128 stands for zero in the data rows.
Each row has a hidden score. How much does it go up from the first row of each pair to the second? 10 means little or no change, 20 a big rise and 0 a big fall. The score is a weighted sum of the row's numbers plus the product of two more (or one squared), each taken from its middle value.
[116  98 102 131 135 143 118 122 114 115 144 127 109 135  97 115 150 115 107 138 129]
[107 118 101 138 127 144 125 136 120  92 146 129 115 123 102 109 142 119  85 149 114] 8
[125 111  95 142 111 135 140 138 134  85 132 142 119 137 117 122 135 137  88 146 104]
[119 115 138 123 120 143 148 143 126  95 112 153 124 105 134 160 141 126 146 150 120] 4
[142 113 137 156 103 144 157 155 145  97 107 143 146 121 119 138 120 145 121 110 105]
[109 109 139 134 136 164 111 121 109  98 148 114  99 130  91 120 153 111 143 134 155] 11
[135 119 135 162 100 116 153 150 149  99 102 133 147 164 138 124 117 150 109 121 125]
[136 155 144 150 123 136 149 153 136 108 110 141 136 121 117 128 116 131 131 103 133] 5
[172 163 159 176  89  98 183 175 172 115  76 155 170 133 151 139  91 167 148  92  96]
[113 142 143 130 155 137 113 126  99 100 147 122 104 104  98 115 137 103 147 112 159] 8
[155 156 164 153 117  91 160 147 147 113 107 146 149 112 143 127  96 148 156  94 126]
[122 118 142 127 136 133 140 150 125 115 110 101 125 131 108  93 113 124 139 108 158] 9
[202 177 182 190  54  54 202 202 202 145  54 168 202 121 185 161  54 202 194  62  69]
[168 151 202 149 109  96 165 156 154 124 105 146 159 107 127 148  86 153 161  97 127] 3
[108 149 130  86 161 120  97  89 111 107 147 108 107 116 123 152 151 107 145 142 143]
[194 168 158 136  66  69 180 180 194 135  62 164 194 114 194 175  79 194 170 103  66] 13
[110 144 124  90 149 130 130 130 116 114 134 128 121  69 136 150 142 114 136 146 114]
[ 97 126 123  77 145 154 105 117  96  90 154 100  98 111 110 122 169 105 136 194 134] 14
[109  89  93 122 131 159 125 154 112 109 142 126 113 100  89 111 125 111  93 137 110]
[135  96 115 148 111 136 140 146 138 108 122 138 130 114 114 124 127 135 103 134 120] 8
[120  90 107 145 113 154 132 135 120 111 132 133 119 117 108 128 131 116  76 150 127]
[122 116 132 146 120 139 137 125 125  99 132 137 113 132 120 135 137 120  92 148 127] 8
[120 102 111 132 113 144 135 144 128  91 142 143 116 113 103 107 130 126 100 133 111]
[ 71  62  94 109 180 190  76  87  69 133 182  86  71 128  54  77 190  71  95 146 187] 9
[133 106 103 142 108 124 147 130 145  88 124 124 135 162 121  71 121 142 107 113 113]
[111 123 141 140 124 133 143 145 134 112 124 118 125 145 116  96 127 123 114 125 138] 8
[105 125 137 132 134 131 143 148 126 115 118 102 121 128 106  94 126 119 116 112 151]
[128 118 144 118 119 133 132 137 123 124 108 121 125 128 112  91 132 128 150 110 131] 12
[128 122 154 128 114 115 151 161 137 126 101 109 139 126 119  96 106 138 143  91 142]
[100 106 151 113 143 136 127 140 108 120 126 103 112 127 102  91 128 106 124 109 158] 11
[112 128 147 138 133 138 132 150 126 131 115 111 132 126 113  98 119 122 125 106 155]
[123 105 130 144 137 125 120 135 124 145 121 106 109 136 118  90 141 120 120  88 152] 15
[104  73 131 123 137 156 119 157 111 124 115  95 119 106 100  88 129 105 124 115 163]
[125 111 138 154 107 125 145 154 142  91 111 131 138 162 143 111 119 146  99 123 126] 12
[121 106 118 151 108 143 144 132 135  94 116 125 130 147 128 120 124 137  96 125 131]
[107 103  99 137 138 164 124 149 108 117 136 110 114 118 103 114 132 114  87 126 154] 10
[162 130  88 148  79 130 164 166 166  87  90 161 161 118 155 164 114 155 125 107  80]
[104  79 115 147 124 160 119 144 114 102 145 120 107 121  99 108 148 110  97 136 131] 10
[142 122 136 175  96 116 164 147 159  81 108 126 151 160 133 120 133 159 111 138 109]
[ 98  95 133 123 140 161 120 127 110 109 151  96 103 132  88  84 159 108 108 140 155] 11
[126  80 147 136 121 157 134 158 130 113 119  96 132 128  95  98 149 129 134 138 145]
[118 100  82 119 126 134 124 126 124 146 125 123 114 140  99  69 152 118 126 118 109] 16
[135 131 144 148 110 123 154 146 141 102 112 123 136 161 118 108 131 146 127 122 129]
[ 93 124 122 125 155 152 115 116 104 103 152 116  93 136  89  81 154  98 114 129 163] 10
[152 123 141 149  88 107 167 164 165 116  85 132 160 140 145 104 100 157 123 107 115]
[119 139 128  97 139 109 116 106 119 121 127 109 125 107 146 158 131 119 140 144 135] 12
[150 166 107 167  90 101 179 176 164 124  81 180 166 115 168 139  74 163  84  84  84]
[109 108 110 129 136 141 116 131 107 135 138 113 106 126 117 136 153 110 121 100 141] 14
[124  99 150 135 116 127 133 149 128  98 106 130 134 144 124 121 134 133 112 107 124]
[143 101 135 136 109 116 154 161 149 133  92 103 146 114 137 116  97 142 113  86 118] 6
[130 107 131 142 115 153 142 165 133 121 107 124 142 127 117 116 109 133 110 118 128]
[106 122 123 140 116 127 136 139 133  90 126 139 122 175 137 108 129 134  82 130 145] 12
[115  94 124 145 121 143 141 150 131  86 118 122 123 148 122 111 130 131 106 131 135]
[128 108 114 139 115 136 129 131 136 106 126 125 124 141 105 100 143 138 142 137 130] 12
[101 103 108 123 138 156 126 133 112 102 149 112 103 127 102  86 155 113  95 150 152]
[147 155 137 187  91 100 160 125 159  62 123 152 131 194 148 105 149 163 104 163 116] 9
[ 89 104 113 127 160 163 116 121  98 113 164 113  93 115  77  98 161  96  89 151 156]
[129 116 135 145 112 134 147 141 136 104 113 136 133 123 105  98 147 138 130 144 108] 8
[159 175 124 155  97 110 171 145 162  95  99 168 149 137 140 117 104 159 119 135  87]
[175 182 120 150  93  86 161 142 163 128  95 141 176  97 156 156 115 166 178 135 105] 19
[ 91 128  79  89 168 154  90  85  85 121 171 110  93  85  98 130 174  86 140 154 147]
[ 99 132  98  81 168 149  89  92  91 126 158 106  96  78 107 129 158  97 131 167 150] 8
[130 138 117 121 124 112 144 148 136 111 103 131 125  84 153 175 134 136 119 145  95]
[167 153 140 141  73  84 178 178 170  91  73 144 171 140 179 173 103 173 116 130  81] 15
[ 82  71 114 119 165 175  93 118  85 123 164  91  88 118  81  93 153  85 105 134 174]
[101 138 111 107 141 110 118 122 112  78 139 122 100 166 153 156 157 117 102 160 140] 12
[112  84 128 118 134 137 123 145 118 120 120 108 110  98 128 103 123 109 112  78 156]
[105  54 112 105 158 172 106 152 100 150 122  82 106  66 103 105 123  92 126  80 168] 6
[117 141 137 148 110 111 165 163 144 116  99 160 144 119 141 115  98 141  79  92 115]
[135 126 132 106 145 118 131 131 121 150 125 121 122  73 145 137 106 116 127  88 150] 13
[ 80  89 122 109 172 165  96 121  89 103 163  89  84 130  74  66 165  82 107 139 183]
[146 110 153 129 148 132 108 110 116 136 133  94 114 160 106 100 165 122 174 116 155] 12
[ 95 107 118 114 151 166 115 133  99 133 156  98  97 113  81  88 159 103 114 137 159]
[115  83 140 126 133 165 145 151 127 138 122  98 126  96  92 104 136 118 135 116 133] 7
[151 143 120 167  95 108 185 172 165 117  89 166 158  99 142 126  97 160  71 105  74]
[154 121 146 157  91 122 172 162 156 106 102 128 155 133 127 102 118 164 117 115 107] 11
[ 88  97 111 133 153 178 109 115  95  94 162 109  92 130  86  95 170 100  89 154 161]
[138  78 141 144 104 140 138 152 142  98 114 115 141 131 101  96 137 141 115 130 137] 14
[169 160 147 143  85 103 157 148 172  92  80 163 164 137 159 144 103 170 149 147  71]
[127  99 126 153 108 142 141 160 137  86 118 129 137 156 123 122 125 143 104 122 125] 10
[137  93 131 149  97 136 152 174 145 106 100 131 145 123 132 126 108 147  99 103 121]
[101  99 126 143 129 157 116 143 112  88 147 118 106 138 115 125 140 111  98 143 159] 10
[103  74 129 127 153 179 104 148 100 110 144  88 108 114 101 102 145  99 111 126 165]
[111 112 134 130 132 157 135 158 114 117 127 124 118 100 111 114 135 113 115 115 134] 9
[151 161 126 147  94  99 158 136 162  88 101 149 160 137 175 177 118 155 136 111  98]
[133 155 115 128 120  93 131 111 146 107 116 132 137 130 161 172 145 140 147 114 119] 7
[143 164 158 171  99  92 153 143 155  80 107 144 133 187 168 109 121 156 122 116 123]
[122 147 147  86 147 107 106 101 117 127 124  97 115 107 141 142 140 120 150 144 143] 9
[117 140 112  93 157 107 107  93 117 147 146 110 111  92 121 132 131 117 153 113 138]
[155 103 156 143  97 105 160 183 152 128  85 120 168 131 128  84 117 160 156 110 121] 10
[130 156 139 100 142 117 106 103 125 104 141 118 118 122 150 147 147 125 168 159 135]
[123 150 124  94 144 122 119 115 128 126 121 130 120  99 135 152 139 127 151 142 120] 7
[100 143 108  92 164 156 101 100 101 107 152 115 104  79 118 137 167 103 143 158 128]
[150 120  94 152  86 109 152 159 159  89 112 148 151 140 137 143 114 156 113 123  96] 17
[106 108 118  98 124 149 114 128 113 100 136 123 105 111 107 136 163 109 129 165 121]
[101 126  92 133 125 124 114 105 116  69 155 148  96 165 126 130 162 119  88 164 118] 12
[128 108 109 165 104 139 154 163 139 100 117 144 138 123 124 134 119 139  81 138 115]
[ 88  66 113 125 158 185 101 137  92 121 158 111  95  96  73 115 158  94  93 140 161] 14
[124 101 105 153 105 130 149 158 141 111 117 134 145 129 119 134 120 143  74 123 124]
[160 114 136 179  80 115 170 171 166 107  88 130 167 147 144 127 113 168 106 120 109] 9
[112  96 137 131 126 148 128 155 123 121 120 106 128 119 104 102 136 124 125 116 148]
[117 105 151 137 125 139 143 147 129  96 116 113 129 135 107 104 123 127 117 119 144] 7
[155 168 140 103 116  81 147 127 160 124  97 130 156 103 171 163 100 156 164 126 108]
[158 160 149 161  87  76 190 170 170 109  81 159 164 154 164 124  86 168 109  86 109] 8
[116 111 139 132 136 130 139 150 121 130 122  99 122 128 106  91 128 117 136 111 151]
[151 116 150 142  94 117 171 175 155 149  79 119 163 111 131 107  97 161 143  94 130] 7
[162 165 145 117 102  78 154 135 157 132  93 126 159 120 173 178  99 162 159 115  99]
[119 118 137 131 119 132 145 160 129 125 115 108 132 139 123  94 126 127 115 109 146] 7
[143 144 151 168  95  94 156 136 162  73 104 152 146 190 160 128 127 168 112 127 123]
[ 85  98 117 122 159 170 104 115  93  96 160 109  89 126  94 101 157  92  90 147 164] 10
[ 94  81 125 128 148 154 102 122 104 103 155 116 101 143  91  94 160 106 106 139 137]
[137  95 130 153  99 125 151 157 148 103 106 137 145 134 124 128 119 149 108 116  95] 5
[128  98 123 164 104 143 133 157 136  95 122 117 135 134 122 116 133 138 104 137 130]
[124 109  97 145 103 131 140 147 146  93 114 161 131 171 139 129 137 148  96 132  89] 14
[125  97 126 146 101 151 142 148 135 104 118 126 135 135 122 116 136 141 101 143 120]
[ 79 113  62 113 160 162  85 102  86  74 175 135  80 128  88 119 187  88 130 165 133] 13
[168 109 134 171  81 125 168 171 168 111  88 121 164 145 129 106 117 169 116 122  99]
[166 122 143 168  76  98 174 179 174 118  84 137 172 151 146 122 109 176 125 117 107] 11
[132 131 134 153 106 117 162 154 150 114 106 145 134 145 126  97 122 148 109 118 118]
[168 129 150 146 126 113 144 142 143 147 109 129 141 133 127 123 124 146 150  83 129] 16
[153 163 155 117 113  82 145 142 161 134  96 133 154 105 163 152 102 155 154 125 100]
[109 134 124  85 161 109 102  98 109 125 154 116 104 101 130 143 142 105 147 142 132] 13
[160 151 138 106 107  77 148 134 168 148  92 142 160  94 170 154  82 157 139  97  99]
[153 117 149 113 111 106 137 154 143 152  94 116 148  93 127 118 107 142 143  54 123] 15
[138 100 134 137 121 108 133 125 131 122 112 115 133 118 131 110 122 137 121  71 126]
[ 97 134 114 101 150 118 112 129 102 125 128  99  98  96 137 154 153 108 128 126 139] 7
[107  86 116 130 131 127 112 132 116 137 128 102 114 120 112 118 120 117  92  81 131]
[117  85 106 147 115 129 113 127 122 107 125 105 127 148 127 117 120 122  98 102 124] 10
[109 119 115 128 119 117 128 132 121  77 128 131 111 151 142 146 154 128 110 149 123]
[142 152 135 133 109  99 133 108 148  76 116 147 129 171 156 143 124 149 130 152  91] 10
[164 111 121 157  92 114 169 168 164 123  86 147 166 125 145 154  88 161 119 108  96]
[161 148 120 178  83 104 168 153 168  71  96 165 158 172 146 124 110 171 104 139  76] 11
[142 123 131 124 136 145 113 102 130  83 148 139 126 129 128 150 146 121 141 149 126]
[134 116 130 104 156 155 105 108 103 130 146 119 119  81 100 133 139 104 152 135 133] 8
[148 122 143 114 151 140 113 103 119 105 134 134 128 102 117 125 145 111 149 129 130]
[158 159 136 141 104 115 162 147 151 119 104 156 153 112 114 114 123 150 142 135  88] 6
[145 104 127 138 100 126 150 152 138 101 102 120 150 120 109  81 130 148 127 127 100]
[118 105 139 150 122 141 149 145 134 100 121 126 128 135 109 101 138 136 120 125 134] 7
[120 102 136 133 119 145 139 151 131 105 119 114 131 142 111  90 142 129 128 120 144]
[131 158 145  98 141  96 121 102 131 124 124 123 127  89 136 137 117 133 140 101 106] 11
[138  92 107 148 114 118 150 164 139 160 100 125 136 110 120 121 108 142 114  85 125]
[103 109  99 140 137 147 128 133 118 102 131 124 116 142 125 113 125 118  83 119 156] 7
[ 98 100 128 128 136 153 120 153 109 120 133 105 111 116 104 104 118 109  90 124 160]
[114 130 116 151 116 123 153 147 137 104 117 153 124 135 150 139 108 133  69 121 142] 8
[122 120 115 159 106 111 127 143 140 108 113 129 133 172 128 123 115 144  96 118  99]
[ 99  93  86 105 152 174 114 131  97 128 141 110 109  81 102 136 140  93 124  95 153] 3
[131 123 131  96 139 116 111 102 123 126 137 122 136  82 144 162 128 115 145 107 128]
[134  96 117 142 120 121 125 145 124 146 122 119 117 142 122 104 138 129 122 102 141] 14
[111  92 128 125 130 147 131 151 119 124 123 102 114 114  99  92 138 125 124 132 162]
[124 132 126 147 110 134 158 165 146 132 108 130 145 106 116 110 102 140  86 108 113] 11
[116  95 126 137 124 151 144 149 130 110 121 110 126 116  95  82 130 130 129 128 136]
[120 103 134 132 125 145 144 142 126 109 129 119 118 126 103  99 142 130 114 132 140] 13
[147 113 132 152  93 131 163 165 156 112  97 140 153 122 119 100 121 152 115 118 117]
[115 102  71 138 123 133 139 127 132 139 128 142 116 116 109  99 129 132  78 117  98] 15
[133  92 133 139 101 137 160 167 144 112 113 113 141 111 110 100 140 140 112 132 116]
[139 112 138 165  95 124 158 159 148  92 111 131 143 165 124 113 130 156 120 139 119] 9
[130  96 126 152  98 144 150 160 141 102 110 127 143 129 121 116 129 147  93 131 133]
[135  91 106 156 102 127 144 148 138 136 112 135 134 129 116 118 124 139  91 100 111] 15
[146 127 143 164  98 108 164 168 155 101  92 152 155 151 157 140 100 160  86  98  94]
[159 121 140 160  84 110 163 182 156 113  83 138 167 147 151 130  93 161 127 100 121] 10
[ 76  87 114 110 171 167  84 106  83  82 170  88  78 152  90  88 164  80  96 148 190]
[146 126 157 161  96 126 170 169 157 135  88 138 162 131 147 118  85 158 121  98 114] 6
[129 109 125 131 130 126 127 137 119 162 117 108 120 127 115 103 138 132 137  69 146]
[148 140 160 130 130 103 102 104 133 112 135 117 127 157 140 121 129 135 180 113 151] 10
[139 125 148 126 123 123 147 156 129 127  99 123 138 133 109  99 127 130 132 105 125]
[114 114 151 124 127 149 137 151 125 128 116 111 123 119 100  92 124 124 131 111 149] 8
[121 123 145 137 110 131 153 146 142 109 111 135 139 137 114 103 132 136 126 111 143]
[125 148 136 102 139 100 122 110 122 124 127  92 126 107 148 152 130 124 147 131 142] 14
[114 132 119 106 150  98 117 104 117 127 126  93 119 105 139 157 126 120 136 141 139]
[125 104 141 126 127 128 124 134 125 156 126  91 133 103 126 113 113 126 134  93 149] 8
[140 138 130 106 127 100 127 123 136 129 117 104 135 103 151 155 129 135 153 132 128]
[108 145 110 107 152 113 110 108 113 106 150 103 101 119 143 143 143 108 119 158 131] 14
[ 97 124  91 123 150 134  99  90 105 127 164 111  90 141 109 106 149 102 101 159 136]
[111 121  91 112 141 132 109 115 120 138 145 119 102 119 135 137 134 121 105 171 113] 10
[129 127 106 124 114 128 110 114 139 112 133 144 127 155 136 127 125 141 141 142  97]
[117  88 119 102 134 159 122 136 113 194 116  98 128  54 108 139 116 110 134 132 121] 6
[ 86 137  88 104 165 152  95  81  91 110 174 121  81 126 116 128 168  91 104 190 142]
[112 133  99 115 133 121 125 112 119 116 150 132 106 118 134 127 136 123 111 164  97] 12
[140 147 118 135 103 108 142 123 151 131 132 137 132 135 158 135 123 144 111 144  91]
[ 96 111  95  95 156 146  96  84  99 121 166  96  86 120 116 117 161  99 126 175 127] 8
[149 142 129 133 102  97 159 117 157 134 110 118 134 134 165 129 107 159 126 154  84]
[136 137 139 111 130 106 131 121 132 117 131  94 121 132 142 123 144 131 143 178 118] 10
[137 144 133 105 128  96 114 103 131  94 127  78 122 143 135 135 152 134 163 173 132]
[100 124 117  85 162 121  95  85  95 116 161  85  94 111 121 137 167  96 144 165 154] 6
[134 136 113  89 141 105 123 105 124 123 134  92 123 105 136 159 120 127 145 133 132]
[139  84 146  93 147 141  96 101 110 137 133  66 112 127 120 108 144 106 160 117 171] 11
[ 89 117 119  97 163 126 103 119  96 151 159 108  99 113 100 119 154  92 136 134 149]
[121  85 112 100 156 143 100 114 105 148 132  89 109  88 126 106 121  99 125  89 164] 7
[185 176 140 145  71  66 175 162 187 138  71 156 182 114 190 190  73 187 118  91  73]
[119 124 108 161 127 140 113 135 123 104 137 123 116 140 133 122 146 123 118 137 126] 12
[170 126 102 157  99 111 146 130 155 133 101 134 144 118 171 141  88 158 102  99 115]
[160 110 115 146 105 131 141 140 154 137 102 144 149 158 160 132  95 153  73 104 100] 18
[175 144 125 169  86  94 173 158 175 144  89 170 168 115 180 171  69 172  85  97  83]
[147  81 123 135 121 151 123 119 130 134 130 110 123 128 118 119 128 136 135 133 125] 12
[153 111 124 144 115 134 153 132 145 150 127 135 140 122 135 123 104 142 110 127 114]
[110 110 113 127 156 158 108  98 106 141 160 117  95 110 100 106 136  96 101 154 146] 8
[139 145  69 123 106 113 136 133 150 121 131 157 132 142 131 128 139 152 144 151  79]
[135 114 129 135 135 137 129  97 124 132 151 118 105 132 112 105 131 125 113 158 141] 3
[135 129 117 121 124 122 120  84 128 119 145 105 107 157 111  97 155 134 146 168 111]
[136 111 142 136 134 124 131 100 129 127 146 105 108 126 123 106 125 126  94 148 134] 8
[ 96 130 118 139 157 144 104  86 107 126 167 100  88 144 106  89 150 107 130 153 143]
[163 125 107 144  96  98 156 142 164 153  97 122 157 151 141  92  96 163  80  89  90] 14
[105 129 129 103 159 146 111 106  98 114 157  99  95  98 124 147 148  95 148 145 154]
[160 116 152 163  92  99 151 168 160 112  91 133 161 152 168 121 111 160 138 100 104] 13
[130 151 131 138 132 106 128 115 124 130 134 146 119 136 138 180 130 124 136  96 122]
[123 117  98 152 128 133 123 138 124 112 126 129 115 109 142 125 121 132 124 122 131] 6
[116 116 107 121 147 133 108 112 115 131 143 114 108 112 139 140 116 105 107  99 148]
[157 123 119 138 103 115 136 131 149 130 107 123 141 129 162 160  93 153 107  77 119] 10
[190 146 114 185  62  74 182 187 190 147  69 166 187 150 183 168  62 190 117  87  54]
[126 135 104 146 139 128 122 119 122 115 146 130 112 139 140 138 114 130 125 128 124] 2
[105 100  89 111 130 129 117 118 118 144 142  93 115 108 126 113 140 117 113 128 122]
[136 142 118 162 129 117 143 122 145 143 142 135 116 113 133 123  87 142  92 112 122] 3
[136 116 145 140 138 132 121  92 124 136 155 105 108 128 104 105 128 132 133 141 141]
[164 131 150 163 100 112 161 126 163 147 111 137 151 121 131 109  96 165 139 134  94] 8
[140 127  92 129 117 129 141 109 144 129 144 120 121 133 109  95 121 141 128 147 106]
[177 146 154 172  90  92 167 131 169 128 105 148 153 142 143 105  89 170 126 116  90] 7
[113 127  94 124 148 146 120  93 118 111 166 131 103 146 108  85 148 121 106 175 125]
[146 152 102 149 121 103 140 112 150 128 131 147 128 143 129 120  95 150 119 124  92] 9
[145 149 103 141 118 116 137 101 151 118 143 134 124 166 152 108 119 150 108 151 103]
[149 106 116 125 122 132 127 118 137 139 122 119 127 110 134 130 105 136 121 112 130] 8
[122 149 101 156 135 115 136 122 128 134 141 138 108 115 148 135  92 125  54  93 110]
[127 107 109 136 129 146 128 149 131 148 123 113 135  95 136 130 106 123 107 113 144] 9
[174 145 133 177  78 107 166 164 173 120  87 156 175 140 178 176  80 177 120  95 104]
[155 106 138 140 103 120 133 144 146 126 106 107 152 142 157 140  98 149 142 115 144] 11
[154 138 122 149 113 109 138 128 150 132 121 148 125 155 164 151 100 151  91  92 128]
[123 101 108 119 144 140 106 116 110 143 135  95 113 108 122 118 109 110 113  95 165] 2
[ 62  94 100  94 187 202  62  74  62  99 194  62  66 130  83 103 176  62  98 153 202]
[129 105 143 138 129 132 126 133 130 134 129 103 128 117 132 116 111 127 128 113 147] 10
[136 107 127 132 127 120 131 134 133 142 128 101 132 118 133 119 108 134 149 109 156]
[133 133 134 130 118  93 134 128 142 168 114 141 148 151 113  96 128 144 154 125  94] 16
[130 137 111 139 125 126 143 125 146 137 140 120 126 122 135 128 112 138 108 114 141]
[179 145 147 202  74  85 175 141 183 126  90 142 172 160 172 136  84 185 119 108  95] 12
[143 121 133 158 115 128 137 123 143 131 136 120 123 141 133  99 110 144 125 124 107]
[180 127 145 182  88 102 162 138 175 138  99 147 158 170 153 124  90 178 116 107  93] 10
[145 125 153 158 117 135 129 120 140 105 139 145 124 149 131 123 132 149 123 163 116]
[125 101 116 142 134 154 126 119 126 117 152 136 122 115 126 141 136 126 109 135 130] 10
[144 117 120 138 122 155 133 151 140 132 135 140 136 113 128 141 116 139 123 124 129]
[110  86 114 133 152 187 110 128 105 142 153 123 105 102 107 138 130 104 100 136 154] 7
[141 126 116 160 121 140 129 143 133 132 130 138 134 108 134 162 110 128 118 120 140]
[129 114 119 140 127 142 123 131 132 133 132 127 117 132 140 141 114 127 100 117 138] 12
[128 115 121 154 122 131 123 143 128 133 135 125 118 130 150 150 107 134  94 106 137]
[ 94  88 112 109 170 180  82 108  88 139 167  79  89 111  94 112 148  88 137 142 182] 7
[ 96 125 108 126 157 145 100 111 102 101 163 108  94 152 132 112 149 102 117 128 172]
[123 135 127  90 145 105 112 111 113 136 129  96 119 105 137 164 120 116 141 119 140] 10
[170 128 144 131 107 106 146 137 154 173  91 113 153 127 147 129  92 154 137  66 137]
[142 120 124 135 119 113 140 141 148 136 119 114 136 139 147 126 104 143 136  96 153] 10
[144 110 157 137 119 119 135 138 144 135 128  86 137 122 138 120 104 148 141 102 142]
[115 104 141 126 146 148 107 119 117 120 155  81 106 144 123 101 140 118 129 119 165] 12
[156 106 152 146  99 117 136 146 153 140 109 106 147 124 141 122 112 153 148 100 148]
[152 121 144 156 112 113 156 140 153 134 111 122 146 123 152 134 100 154 128 114 128] 7
[120 113 126 141 145 150 125 123 125 149 151 103 113 117 124 130 117 121  91 114 150]
[153 112 122 157 102 136 147 152 153 119 117 118 147 143 143 130 103 157 119 136 118] 12
[133 113 128 158 124 153 130 134 127 125 148 135 123 124 120 147 127 135  94 136 135]
[131 119 128 125 123 142 141 122 129 135 130 136 116  92 130 142 118 130 121 162 110] 6
[131  91 113 143 123 160 131 139 127 142 138 126 135 101 129 147 117 128 111 134 139]
[137 107 109 141 125 147 126 123 135 131 135 132 119 133 130 133 132 129 106 143 124] 12
[146 116 123 160 128 128 134 122 143 158 124 145 117 136 133 131 110 136 103 135 120]
[134 135 119 121 123 119 128 103 138 118 144 112 115 158 156 138 134 140 115 164 105] 14
[148 136 135 143 114  99 142 116 148 144 113 116 137 133 147 114 104 150 102  82 102]
[122 128 119  84 149 121 117 121 115 148 131  91 126  77 118 149 126 111 145 117 135] 9
[117 137 137  99 143  95 121 113 123 136 132 104 120 104 138 146 128 114 140 126 135]
[127 148 111 100 140 108 112 106 126 113 123  97 125 130 146 149 138 134 145 137 132] 8
[107 114 140  95 166 127  96 105 104 146 153  83  98 106 114 120 131 100 128  99 163]
[127 135 128  92 143 107 114 103 126 135 136 114 126  98 136 144 121 126 129 111 128] 10
[107  91  95 108 161 147 105 126 100 167 146  73 103  62 111 124 113  93 112  79 161]
[139 120 100 165 107 102 143 117 147 110 116 145 136 168 156 114 103 151  62  91  97] 15
[144 130 105 141 119 135 128 116 137 118 128 125 124 136 154 135 109 135 105 102 124]
[150 140 106 160 120 124 134 118 147 117 130 140 131 155 159 146 101 144  81 119 112] 11
[133 102 109 145 133 147 131 124 130 150 137 137 114 102 128 145 101 123  99 129 119]
[121 115 130 126 143 168  92 107 114  98 159 122 102 152 108 123 163 118 139 161 140] 14
[124 162  93 152 123 137 135 120 136 116 147 162 115 132 136 142 125 133  88 147 102]
[130 124  76 135 132 155 124 114 132 125 157 135 114 143 118 103 140 132 118 157 127] 11
[135 100 122 130 118 144 138 126 135 154 139 127 116 100 113 121 114 122 111 128 134]
[133 113 122 135 139 152 116  99 115 133 153 111 100 117 110 109 139 114 112 151 140] 8
